(in the rows, 128 means zero)
Each run below is a few steps of one of 6 hidden systems, one row a step.
J, seq 1:
[[158 143  72 119  78 131 118 131 152 102 145  76 127  90 121  84 162 138]
 [174  85 156 108 175 108 135 120 134 132  93 141 123 144  64 129 164  94]
 [112 133 116 125 164 132 120 140 117 120 116  90 129 179 152 180 111 205]
 [173 125 171 160  54 137 126  96 131 141 170 138 130  86 131 150 129 159]
 [103 120 151 117 144 159  48 123 151 107  77 154 132 116 108 102 114  96]
 [100 153  81 141  89 103 153 140 109 109  92 136 168 181 137 155 180 127]
 [136  94 196 131 124 109 165 141 131 154 156 159 117 151 177 151  99  95]
 [ 73 160  93 118 131 136  98 142 141 174 128 122 119  78 155  99  82 151]
 [130 133  89 155 112 122 175  86  98  88 137 163 127  93  91 103 159  87]
 [125 127 148 100 193 150 135 179 137 103 159 109 119 186 128 106 141  95]
 [166 148  95 107 108 100 152 138 127 183 131  47 144 117 138 148 111 149]]
B, seq 2:
[[132 159 135 137  97 101 128 110 123 199 150 201 117 147 149 123 112 148]
 [118 122 153 155 134 139 193 119 135  85 157 108 121  86 185 123 110  89]
 [ 81  89  89 172 175 144 115 172 130 165 125 142 114 155 113 153 159 126]
 [111 168 125  70 164 115 169  93  86 130 111 131 116 137  90 100  95 104]
 [146 100  81 120 145  89 113 141 155  88  95  94 127 132 180 132 108 184]
 [158 142 105 162 137 145 104 108 106 164 181 159 137  77  75 121 107 167]
 [125 110 185 116 145 168 114 122 134  44 106  92 139 107 107 131 135 109]
 [127 144  98 131  95 132  82 137 128 162  96 113 138 183  94 160 181 160]
 [180 143 153  76  72 109 138 101 113 127 153 123 126 130 121  93  91  91]
 [115 109 147 156  98 127 100 178 187 107 137 150 151 116 194 125 150 143]
 [118 146 153 174 123 139 169 107 110 195 137 164 141  99  94 154 154  90]]
E, seq 3:
[[116 132  89 104 116 111  91 111 107  76  91 155 146 119  88 120 123 194]
 [118 128 148 147  91 171 156 126 106  79 182 112 120 123 113 154 161 186]
 [151 114 223 121 103 162 126 135 143 123 150 111 134 127 134 133 128  71]
 [113 155 138 135 118 109 100 135 148 150  54 130 185 153 165 149 122  78]
 [ 97 108  61 169  96  90 124 122 103 130 122 190 136 126 160 137 108 144]
 [ 68 113 126 114 147 147 158 154 116  99 182 147  95  79 138  98 105 153]
 [109 150 171 125 159 152 187 140 146 172 142  94  99 118 119 125 177  99]
 [185 128 135 125 163  83 130 108 153 173  94 143 114 185 145 122 130  94]
 [146 151  45 118 153 103  89 118 117 126 118 115 146 147 139 111  76 159]
 [131 104  76 126 107 146 128 135 111 109 157  97 108  67  68 112 149 165]
 [146 109 209  99 142 152 136 138 137 103 131 126 124 120  67 139 173 157]]
B, seq 4, 11 rows:
[[154 191 117  91  87 119 165  80 111 155 145 105 117 104  98  91 130 112]
 [156  60 139 144 126 112  89 152 175  78 118 140 122 136 186 119 122 120]
 [103 192 134 169 128 154 132 128 109 180 157 177 168 121 101 148 141 140]
 [130  86 169  97 132 124 173 124 122 102  97  63 114 120 136 146 118  69]
 [ 91 130  84 122 120 123  84 154 143 169 133 155  90 179 147 116 145 175]
 [156 163 112 125 122 108 181  78 104 105 143 142 139  76 119  85 105  89]
 [133  67 140 161 177 125 104 178 156  99 123 131 146 151 159 165 129 158]
 [104 197 125 123 140 157 139 106  97 194 144 119 129 109  71 130 125 137]
 [134  72 131  89 112 117 116 113 137  68  80  84  94 125 148 118 110 101]
 [128 157  83 153 104 123  95 142 126 144 159 187 141 160 121 126 152 192]
 [180 135 171 123 136 129 179 113 124 102 150 100 161  79 108 119 117  78]]
D, seq 5 (11 x 18):
[[158 176 136 166 121 110 136 113 121 132 121 169 192 187 147 155 139 107]
 [127 128 165  65  68  95 115 143 115 137 159 175 131 133 136 105  87 155]
 [ 68 108 129 103  84 152 148 159 135 117 127  87  95  82 110 126 180 154]
 [ 88 144 133 186 187 149 169 108 128 131 105 153 124 121 122 142 170  94]
 [141 170 136 125 164 130 128 130 129 142 174 149 139 157 181  97  65  89]
 [159 124  65  87  67 102 113 139 131 131 153 103 113 105 126  74 119 123]
 [ 90  77  80 119 151 117 119 124 107  99  71 127 111 110  77 140 144 138]
 [131 133 157 156 202 135 159 106 121 117 110  95 140 136 157 179  90 149]
 [214 133 155 153 121 129 105 104 163 173 166 121 115 121 143 117 113 128]
 [140 101 102 116  80 147  43 155 126 116 127 133 139 156  84 118 151 122]
 [101 135 132 116 113 105 167 136  93  82  88 130 177 162 116 182 156 155]]
C, seq 6 (11 x 18):
[[174  93 147 116 155  62 146 131 139 124 106 198 146 141 121 117 134 115]
 [ 86 122 170 101 131 125 161 133 115 135 104  79 130 104 170 162  66 114]
 [ 87 128 123 157  89 163  79 115 147 186 124 137  80 108 119 135 158 158]
 [145 191 108 130 111 133 140 104  89 121 177 184 148 159 104  90 122  95]
 [135  99 144 138 136 122 189 172 147  68 142  98 145 140 153 149 182 129]
 [145  88  97 121 156  75 131 137 162 178 104 129 105  65 136 103 105 134]
 [ 78 157 106 109 113 159  97  83  94  96 103 100  99 143 146 122  70 120]
 [131 130 127 176 155 164 117 124 114 129 159 151 116 171  88 163 179 179]
 [202 129 141 107 147 115 127 159 135 132 183 122 166 125 115  94 107  85]
 [103 116 131  91 118 109 118 160 164  98  49  75 147 130 148 133 156 119]
 [135 117 125 148 114  96 115  71 110 167  88 169 119  98 111 158  96 181]]
L, seq 7 (11 x 18):
[[123 173 120 113 168 104 129 135 123 117  68 111 188 178 151 156 108 119]
 [167  83  77 163  82 112  91 140  99 138 155 139 153 130 110 164 119 158]
 [ 61 113 153 115  80 176 104 105 117 107 133 130  68 100 131 116 115 125]
 [135 163 155 134 131 120 205 115 151 106 113 108 127 144 137 131 209 121]
 [205 123 154 133 150  86 109 116 151 137 140 181 152 138 155 112  86 126]
 [ 79 138  74 140 126 146  75 157 126 134 118  98 144 144 177 130  83 104]
 [113  87  88 157  92 124 161 135 113 167 135 122  96  90  85 135 187 116]
 [120 122 179  91 172 135 152  93 129 112 137 165  62 135 112  94 116 135]
 [149 203 124 113 160 125 151 152 146 127 144  87 178 154 157 126 127 153]
 [174  94 109 136 117 114  68 143 134 154 113 124 175  81  88 129 102 110]
 [ 38 105 118 130 133 157 108 129  89 104  96 156 108 142 106 146 123 125]]
E, seq 8, 11 rows:
[[101  81 118 189 134 134 121 153 105 133 163 201 135 137 120 158 137 139]
 [ 77 126 164  82 143 134 180 125  92 102 137 119 102 120 146 122  75 101]
 [104 147 127 133 112 131 133 153 175 197 117  87  93 143 171 126 176 115]
 [175 143 109 128 150  83 122 111 137 154 138 209 134 136 115  78 123 103]
 [130 134  70 132 195 116 153 137 119  87 120  82 146 113 145 134 102 170]
 [139  80 121 132 121 159 117 128 107 178 158  96  78 111  64 148 143 137]
 [147 144 184  56 125 119 112 103 145  92  85 131 114 149  99  97 143 131]
 [160 179 106 165 100 134 114 126 135 125 134 104 175 178 153 162 159 163]
 [172  75 122 152  93 125 102 119 108 101 161 151 150  85 118 128  82  95]
 [ 51 121 156 112 145 151 110 163 132  99  77 111 158  87 121 148 125 142]
 [ 96 130 149 160  79 134 164 102 104 164 130 170  98 160 123 164 176 121]]
D, seq 9:
[[ 96 156  67 131 125 168  99 132 108  79 140  72 127 146 146 131 104 163]
 [190 129 125 130 153  93 189  74 115 110 118 140 128 110  84 122 151 124]
 [134  79 160 101 184 124  73 179 157 149 120 126 122 147 138 127  89 133]
 [147 150  99 158  65 138 120 124 128 147 114  53 159 118 144 167 140 124]
 [138 103 148 157 113 109 112  80 114 105 109 227 115 138 108 132 141 143]
 [104 147 172  84 142 165 122 172 114 108 173 101 138 155 122 140 106 174]
 [160 137 141 134  89 109 188 127 160 156 120 101 125 106 129 119 202  94]
 [ 68 125 125 144 150 135  72 150 140 160 101 203 129 142 137 114 117 110]
 [107 176 113 120  89 149 161 114  90  85 160  89 150 117 161 133  85 121]
 [159  90 112 123 143  89 171 112 144 122 152 174  80  91 108  85 163 142]
 [ 85 114 116 104 191 164  91 169 118 156 116  85 114 147 102 131 105 108]]
J, seq 10, 11 rows:
[[ 55 155  90 112 123 134 153 124 114 144 118 128  69 170 143 121 154 150]
 [178 178 152 147 135 126 166  97 103 150 186 161 157 133 129 124  97 102]
 [132 102  92 119 159 137  90 160 167  90 133  92 122  92 166  79  96 108]
 [137 114  84 120 116 103 167 146 123 159 117 117 125 108  61 125 198 138]
 [134 107 178 114 190 143 152 101  96 106 128 114 101 170 108 163  94 137]
 [148 178 118 126  89 151  90 128 153 131 165  92 128 133 158 123 124 195]
 [184 101 149 150 112 114  96  96 144 123  94 156 156  80  93 121 137  88]
 [ 72  95 109 123 159 129  96 167 131  97  77 139 124 179 133 148 154 144]
 [123 147 159 143  71 119 181 131  95 169 154 132 156 145 141 187 135 145]
 [109 124 174 118 125 147  92  98 146 130 126 145  91  97 176  95  60  96]
 [101 180  50 136 113 117 115 133 134 134 112 162 150 115 116  82 168 123]]
C, seq 11:
[[151 119 115 138 173 111 160  85 165 117  85 101  84 105 154  95 138  85]
 [110 133  80 182 168 137  97 107 129 130  98 114 131 145 183 156  82 134]
 [126 113  92 136 126 156  65 165  99 124 178 136 144 155 107 145  96 175]
 [159 127 147  60 137 127 122 158 114 109 148 116 137 149  50 100 152 135]
 [179 134 178 104 142 107 155  91 157 124  66  88 133 123 112 133 158 113]
 [130 132 165 171 131 120  96  95 161 151  82 150 144 112 186 156  91 121]
 [ 65 132 131 151  94 154  88 162  97 147 153 172 161 127 133 157  96 126]
 [118 113 127  97  70 126 156 163  92 139 175 143 119 147  75 123 172 125]
 [156 154 146  90 124  89 207 110 150 134 126 119  96 122 137  92 170 114]
 [115 148 121 178 155 128 156  94 166 114  97 112 122  77 201 121 119 122]
 [ 89  98  65 184 138 151  80 132 113 118 138 159 124 115 148 132  95 129]]
L, seq 12:
[[184  77 153 122 145 116 150 152 145  63 166 125 124 145 121 127 162 159]
 [102 166 174 128 134 129  99 130 161 156 110 142 150  94 186 139  73 160]
 [146 127  62 164 121 128 120  96 118 124  71  77 141 141 118 153 151  86]
 [123 101 135 153 110 140 118 126 101 134 188 217 103 144  96 118 144 132]
 [ 91 155 153  63 104 127 166 142 127 117 135  82 101 136 176 105 100 107]
 [185 111 120 153 164 109 124 157 189 133 114  98 148 114 129 125 189 152]
 [105 138 111 142 156 113  95  93 111 158 106 197 132  96 127 120  63 128]
 [110 134  75 140 127 163 159 132  77 103 154  68 125 168 114 148 134  95]
 [154 105 188 113  98 136 127 153 145 164 175 150 111 107  84 126 165 149]
 [100 159 149  66 151 105 113 115 150 103  57 116 127 141 154 102 107 134]
 [163 134  67 184 141 106 144 139 126  97 136 128 186 122 129 156 152 163]]

Name the system that made each run.
seq 13, 2 rows:
[[159 174 164 152 132 140 154 136 170 177 130 103 144 132 133 125 194  96]
 [151 142 101 156  82  89 118 129 157 118 105 145 179  99 184 116 120 105]]

C
seq 14, 2 rows:
[[143 147 167 124  75  94 185 131 145 106 140 170 154 123 147 118 181 126]
 [164 115 164 175 151 119 161 144 168 180 143 126 123 153 172 153 156 105]]

B
seq 15, 2 rows:
[[ 99 142 101 116  39 119 107 138 123  99 138 152 137 118 147 123 134 183]
 [119 138 207 123 131 123 148 120 143 124  97 182 156  99 112 112 148  72]]

J
seq 16:
[[175 145 124 112 174 129 111 130 101  81 137 126 162 198  89 146 120 164]
 [172 109 166 119  90 115 120 155 162 100 131  79 159 116 162 161 127 174]]

J
seq 17 (2 x 18):
[[127 145 151  91 155 115  69 134 180 139  72 148 142  90 121  81 119 130]
 [106 132 144 145 102 143 119  78  76 107  77 131 162 123 101 176 105 107]]

C
seq 18 (2 x 18):
[[109 110 127 111 105 149  80 192 129 119 112  77 162 180 132 151 140  94]
 [159 131 118  94  91  72 124 128 126 170 104 150 146 132  89 141 147 184]]

C
seq 19, 2 rows:
[[102  46 175 100 127 131 116 145 124  80  88 129 107 142 108 148 144 109]
 [ 91 185 156  93  78 128 128 141 110 163 128 138 143 192 147 152 129 148]]

E
seq 20 (2 x 18):
[[130  72  86 179 114 116 123 146 132 101 149 170 112 170 171 131 148 104]
 [ 96 117 127 138 102 127 159 131 140 181 168 135  65 104 189 111 107 120]]

L
seq 21:
[[167 151 189 121 177 149 157 118 117 131 174 154 143 121  68 120 136 126]
 [136 141 107 127 152 160  94 131 151  90 107  33 136 126 159 133 106 135]]

J
seq 22:
[[110  90 139 131  78 130  94 145 143 137 116  90 121 104 190 161  78 147]
 [108 126 104 181 116 150 123  83 154 137  82 116  82 119 129 142 197 132]]

L
seq 23, 2 rows:
[[164 120 167 125 137 160 136 127 129 107 176 110  92 198 137 119 144  80]
 [145 175  86  94 119  90 109 160 159 163 109 132 153 166 124  96 173 147]]

D
seq 24, 2 rows:
[[104  92 144  63 138 110  83 186 138 121 123 156 121 168 131  99 105 120]
 [112 163 135  98 123 128 167 107  96 164  93  79 140 106  69 164 137 155]]

C
seq 25, 2 rows:
[[168 121  83  87  80 126  99  97  96 127 122  85 104 149  80 112 114 101]
 [169 123 146  72 148  79 122 123 132  86 110 167 134 173 112 111 130 175]]

J
seq 26:
[[170 132 109 109 174 139 133 136 110  92 197 131 105 182 124  93 109 130]
 [185 131 123  95 133 109 126 169 150 125 147  67 173  90 109 119 122 159]]

J
seq 27 (2 x 18):
[[ 88 114 125 123 100 102 193 158 133 149 117  81 130  78 165 161 135 147]
 [180  93 147 161 181 135 116  69 152 127 103 116  78 121 112 135 139 146]]

L
seq 28:
[[173 124 118 168 144 128  84  69 163 102  86 115 114 127 149 140 128 161]
 [108 183 104 184 100 154 120  91 106 127 147 183 150 126 140 121 126  92]]

L
seq 29 (2 x 18):
[[110 193 122 157 182 138 122 125 173 140 109 145 156  77 134  96 151 143]
 [145  87 137 160 146 123 120  75  95 133  73 116 128 131 112 187  89 104]]

B
seq 30 (2 x 18):
[[130 105 121  88 124  97 117 185 125  72 140 137 186 117 144 114  88 138]
 [ 90  78 130 162 130 138 121 155 136 127 101  89 142  80 150 185 112 159]]

L
seq 31:
[[150 144 146  53 153 124 139 135 107 159 130  66 121 136  86 127 100 145]
 [147  93 140 144 117 111 110 127 192 126  59  94 127  96 158 131 166 107]]

D
seq 32 (2 x 18):
[[146 155 127 126  98 148 172 159 126  91 176  90 155 152 122 127 191 118]
 [158  86 197 101 118  95 103 151 168 149 110 166 141  86 138 116 106 124]]

L
seq 33:
[[ 77  85 166 124 124 157 108 181 152 164 104  92 110 127 142 158 152 104]
 [ 88 158 113 105  86 115 147  85 107 165 107 168  79 148 115 100 150 106]]

B
seq 34 (2 x 18):
[[127 113 116 164 135 131 111 123  89  95 150 163 165 121 116 173  92 196]
 [111 138 162 134  62 178 119  91  99 124 129  73 118 115 133 164 101 113]]

L
seq 35 (2 x 18):
[[205 119 115 139 128  92 134 147 152 105 140 116 153 181 146 148 167 168]
 [133 123 159  88 100 110  94 131 112 196  94 147 136 146  71 157 122 142]]

D
seq 36:
[[142  91  73 173 183 115 135 136 123  93 120 129 129 171 133 158 153 167]
 [174 154 161  98 151 117 130  89 101 177 116 104 127 172 103 159  82 129]]

D
seq 37:
[[ 92 100 143 136 145 148 141 167 120  73 170 135 119 168 188 129  97 107]
 [146 174  75 121 120 105 181 119 123 186 166 102 104 134 124 110 155 155]]

D
seq 38, 2 rows:
[[179  96 164 151 152 129 143  90 123  57 130 131 133 152 160 143  97  95]
 [112 126 111 116 113 134  70 196 180 169 139 115 127 129 146 111 154 170]]

J
seq 39:
[[141 142 103 160 157 125 116 170 153 132 117 128 170 172 113 153 199 166]
 [128 150 181 108  99 108 139 107  92 169 102 153 164 156 117 159  96  84]]

D
